 578  -916  -343  -439   226   301   455    62  -247
 -10  -226  -243  -218  -227  -152   -99  -146  -231
-568   178    47    85  -301  -343  -435  -158  -166
-955   732    81   313  -748  -386  -868  -539  -603
 151  -474  -231  -263   -65   127    98   -56  -375
-788   417    53   169  -656  -376  -609  -295  -430
 487  -887  -345  -445    35   260   445    75  -311
-350    13   -84   -60  -372  -321  -306  -154  -183
-329    24  -104   -56  -360  -320  -316  -166  -189
 286  -700  -208  -301   127   220   301    61  -267
==> 286

5304  4295  4693  4523  7266  5026  3829  4833  5178  6324  6644  5614  3273  4939
5413  4595  5284  4933  6160  4733  4656  5016  5439  5397  5883  5394  4350  4974
5317  4848  5020  4843  6189  5178  4531  4984  5078  5353  5852  5430  4306  4868
5238  4680  4919  4793  6209  5078  4621  4882  5096  5707  6152  5521  4407  5053
5171  5222  5226  5431  4685  5475  5652  5510  5188  4704  4783  5014  5271  5360
5201  5290  5372  5272  4795  5151  5653  5515  5399  4952  4792  4883  5369  5194
5166  5434  5127  5406  4927  5292  5402  5334  5328  4694  4989  5030  5709  5162
5079  5474  5598  5651  4676  5108  5604  5614  5124  4765  4878  4864  5487  5236
5170  4875  5139  4837  6154  5186  4483  5076  5229  5573  5655  5304  4714  5361
5376  7057  5852  6249  1514  5878  7630  6115  5268  3444  2520  4675  8813  5721
5180  5640  5250  5292  4858  5240  5603  5415  5066  4860  5048  5055  5562  5202
4860  4174  4588  4644  7296  5075  3937  4660  5173  6174  6654  5848  3104  4940
==> 4860

50  79  43  70  35  56  51  63  31
29  58  85  56  44  45  64  66  84
57  21  54  33  39  45  43  51  51
36  34  34  21  61  59  31  29  58
17  74  47  57  55  88  81  42  61
47  32  41  39  44  55  43  20  85
==> 47

6226  5559  6263  6638  5922  4614  5987  6014  3450  4473
4786  6713  6691  7031  6016  6233  8888  7400  5410  5952
5123  4097  5289  4200  5654  4618  3836  5458  6954  5439
3643  5510  6016  5550  6725  6321  8785  4703  7403  5830
5524  7019  6720  6709  6454  7888  7197  5317  5907  4465
4136  3144  4574  4010  5360  7488  6250  5986  7492  6872
4639  6391  4653  5733  6291  8409  7444  5207  7647  6613
4758  5497  6643  4681  8899  7217  4744  1985  7717  5961
==> 4758

4  8  4  5  3  4  7
4  4  7  6  5  3  4
6  4  8  7  5  5  3
4  4  5  8  4  3  4
4  3  5  7  4  3  4
4  7  4  4  3  4  7
6  7  7  6  6  5  4
6  8  5  4  5  5  6
3  4  4  7  3  2  5
4  4  7  6  4  3  4
5  5  6  7  5  3  4
4  3  8  7  5  3  3
==> 4

1  1  4  1  1  1  2
1  1  3  1  1  1  2
1  2  8  1  1  1  1
1  1  3  1  1  1  2
1  1  3  1  1  1  2
1  1  4  1  1  1  2
==> 1

5446  2615  4478  5155  3816  4885  8048  2765  2208  3574  5163  4187  1447  7354  6999  1541
5520  5591  7973  3875  7660  1806  4516  1507  1523  2538  5027  3996  2970  2938  4459  2795
4666  6254  1999  2260  6977  2155  6482  2044  7862  5726  2658  4622  4214  1807  6384  7123
7824  1884  4793  7932  6265  2905  7169  2089  2383  2898  3359  5358  7234  4425  7982  5802
6562  3923  5840  4940  5468  7278  4036  2069  7102  6629  4539  4347  2724  7083  6879  6607
3067  7808  6195  8242  8051  4836  4536  6857  2278  7338  7577  5095  4234  6967  5496  3141
4534  4742  7552  3593  3409  6016  7467  5068  2532  5049  8341  5996  4016  6040  5466  3078
2771  5576  7623  7457  4849  6457  2673  7873  7565  5463  4890  6508  2650  2418  2712  6452
7983  5632  6215  6211  6397  4674  6444  7998  7317  4169  6290  5893  2078  7760  4300  7394
==> 7983

113  164  160  162  106   93   72  106  112  134  159
 87  159  171  156  113  116  126  143  130  133  169
108  152  141  158   96  131   93  109   81  126  164
155   66   90  113  117  176  149  133  110  137   89
 81  169  166  162  105  128  105  125  106  133  158
161   86  122  131  153  141  145  128  141  130   96
157  120  118  132  149  142  100  113  111  123  106
160  119  126  126  143  101  138  126  157  137  153
133  139  117  131  114  125  105   90  106  162  122
 85  176  154  171   73  116   89  102   73  131  157
 98  117  134  134  102  138  124  123  108  123  131
200   56   95   74  141  188  176  140  129  150   70
==> 200
---
[[ 62   0 -10 -18 -35 -10]
 [  7 -57  -6  33  -6  -5]
 [ 42  24 -25 -19  11   4]]
62, 42

[ 56 -46 -34  34]
56, 34

[ 43  55  60 -10  51]
60, 55

[[-33  10  21   5 -40  -9]
 [ 28  54  31 -21 -29 -22]
 [  8 -28 -50 -17  14  28]]
54, 31

[[ 8 26 64  8 -9]
 [-6 21 54 19 38]]
64, 54

[-16 -51  24 -25]
24, -16

[[ 51  20 -59 -40 -19  24 -51]
 [-16  13 -15 -33 -21 -22   2]]
51, 24

[ 54  32 -46  36   1]
54, 36

[11 23 35 41 40 63  8]
63, 41
---
31  43  7  -30  21
-9  43  21  -21  46
-34  -23  -32  -13  -30
-> -21

-35  32  -5  -6  0  -3  1
-20  31  -14  -2  -7  -9  49
-19  35  -15  -6  -14  -13  55
-> -9

3  9  -8  25  -2  26  -3
-21  -29  57  -39  -14  -16  -16
-49  -5  37  -41  10  7  5
-> -16

-5  3  -36  25  -7  12  -29
12  -10  -47  12  9  14  -7
-25  5  -20  13  37  9  -16
-> 14

11  -14  -31  31  52  -18  54
-2  25  -41  21  37  -22  30
-8  -7  -58  -58  34  -19  43
-> -22

61  -12  -18  -5  -42  50  12
52  3  7  46  16  28  17
14  59  57  8  -44  28  -21
-> 28

49  -37  47  63
-62  57  -51  -59
-14  12  3  -13
-> -51
---
4  1  -5  -38  11  32  43
-46  13  3  48  52  7  -40
38  -8  -50  -3  -2  1  -24
ans = 1

41  -31  -48  -49
47  -38  -41  -54
48  -35  -44  -47
ans = -44

23  -16  -27  34
-42  13  -56  -28
-26  10  -58  -12
ans = -58

4  4  -29  3
2  19  -27  -8
59  -38  -26  -20
ans = -26

13  45  11  -26
-7  39  15  -29
7  44  13  -27
ans = 13

-42  15  -13  49  -4  8  17
2  13  -5  -44  6  46  22
3  -46  -28  -63  -25  -36  -44
ans = -36

26  0  -22  12  13
11  -13  47  -30  9
28  39  -43  -19  57
ans = -19

18  -31  -2  -63
53  -5  7  -44
18  35  -8  -16
ans = -8
---
-21  55  14  2  -39  -5  37
-1  -5  -15  -2  17  10  14
-55  12  -1  41  -6  -57  -35
→ -21

20  -47  0  16  -11
43  -2  22  -31  22
-22  28  -1  7  4
→ 20

-2  -8  47  39  32
-2  -25  30  50  -7
-2  -8  43  39  -23
→ -2

-5  6  -45  0  -8
1  12  -27  3  3
0  7  -5  -8  2
→ -5

-1  7  -29  -46  26
1  7  5  -55  -19
-2  -6  46  48  -11
→ -1

3  20  31  12  -4  -15  -12
-11  6  -8  -14  1  -8  -45
-10  -20  10  -20  7  16  45
→ 3

12  1  2  -19  -38  -13  -16
-2  -6  4  14  25  14  1
-12  -7  5  12  45  15  21
→ 12
---
[[4531, 2693, 6147, 8406, 4376, 4018, 2865],
 [4685, 5703, 4135, 8624, 8496, 4477, 3777],
 [5606, 4000, 5659, 5101, 3037, 2977, 7643],
 [7087, 5051, 8100, 5343, 4940, 2092, 3616],
 [3526, 3523, 6481, 4638, 6488, 4225, 8195],
 [9445, 6793, 5296, 6285, 5114, 5500, 5443]] ans = 8195

[[4610, 4032, 8092, 6721, 5845, 6056, 7197, 4559],
 [7587, 6342, 3771, 6899, 5422, 4837, 4361, 7383],
 [4240, 4215, 8053, 6031, 5861, 6184, 7208, 4262],
 [6814, 4442, 6583, 8745, 5671, 5198, 6157, 6477],
 [6875, 7098, 3147, 4965, 5380, 5093, 4024, 6874],
 [5009, 3970, 8014, 7286, 5834, 5918, 7161, 4874],
 [7063, 6997, 3201, 5348, 5383, 5035, 4029, 7021],
 [5828, 4012, 7585, 8215, 5795, 5583, 6831, 5589],
 [4126, 6553, 5092, 2490, 5585, 6155, 5369, 4486]] ans = 5589

[[35, 40, 47, 20, 54, 19, 67, 43, 46, 60],
 [56, 47, 66, 48, 67, 52, 54, 29, 53, 53],
 [43, 24, 45, 37, 51, 36, 51, 31, 54, 50],
 [55, 47, 36, 50, 36, 53, 46, 38, 51, 47],
 [38, 42, 51, 30, 54, 27, 63, 53, 44, 60],
 [48, 31, 47, 65, 42, 66, 19, 35, 58, 26],
 [46, 41, 63, 54, 60, 53, 41, 47, 50, 44],
 [45, 44, 35, 41, 53, 43, 61, 49, 31, 55],
 [48, 74, 36, 55, 32, 52, 47, 77, 35, 47],
 [48, 34, 58, 46, 63, 42, 59, 50, 43, 59],
 [51, 68, 38, 42, 34, 47, 48, 44, 50, 46]] ans = 59

[[35, 52, 40, 61, 59, 57, 49, 67, 51, 67, 50, 64],
 [51, 54, 46, 54, 33, 61, 67, 29, 59, 37, 66, 60],
 [54, 35, 52, 51, 20, 62, 77, 53, 57, 41, 56, 43],
 [55, 32, 51, 56, 41, 63, 67, 69, 47, 61, 43, 52],
 [50, 59, 45, 61, 28, 59, 66, 31, 63, 38, 61, 57],
 [44, 59, 48, 55, 56, 45, 44, 59, 57, 63, 54, 56],
 [35, 55, 40, 64, 54, 56, 51, 66, 54, 64, 51, 61],
 [48, 57, 52, 46, 53, 48, 40, 52, 60, 62, 56, 51],
 [42, 57, 46, 50, 57, 48, 45, 54, 57, 66, 57, 55],
 [38, 60, 42, 63, 55, 49, 48, 63, 56, 62, 53, 59]] ans = 55

[[4, 8, 4, 3, 8, 4],
 [5, 6, 8, 8, 4, 8],
 [6, 3, 7, 5, 6, 6],
 [8, 1, 9, 4, 7, 8],
 [8, 7, 6, 6, 5, 6],
 [4, 6, 4, 8, 6, 4]] ans = 6
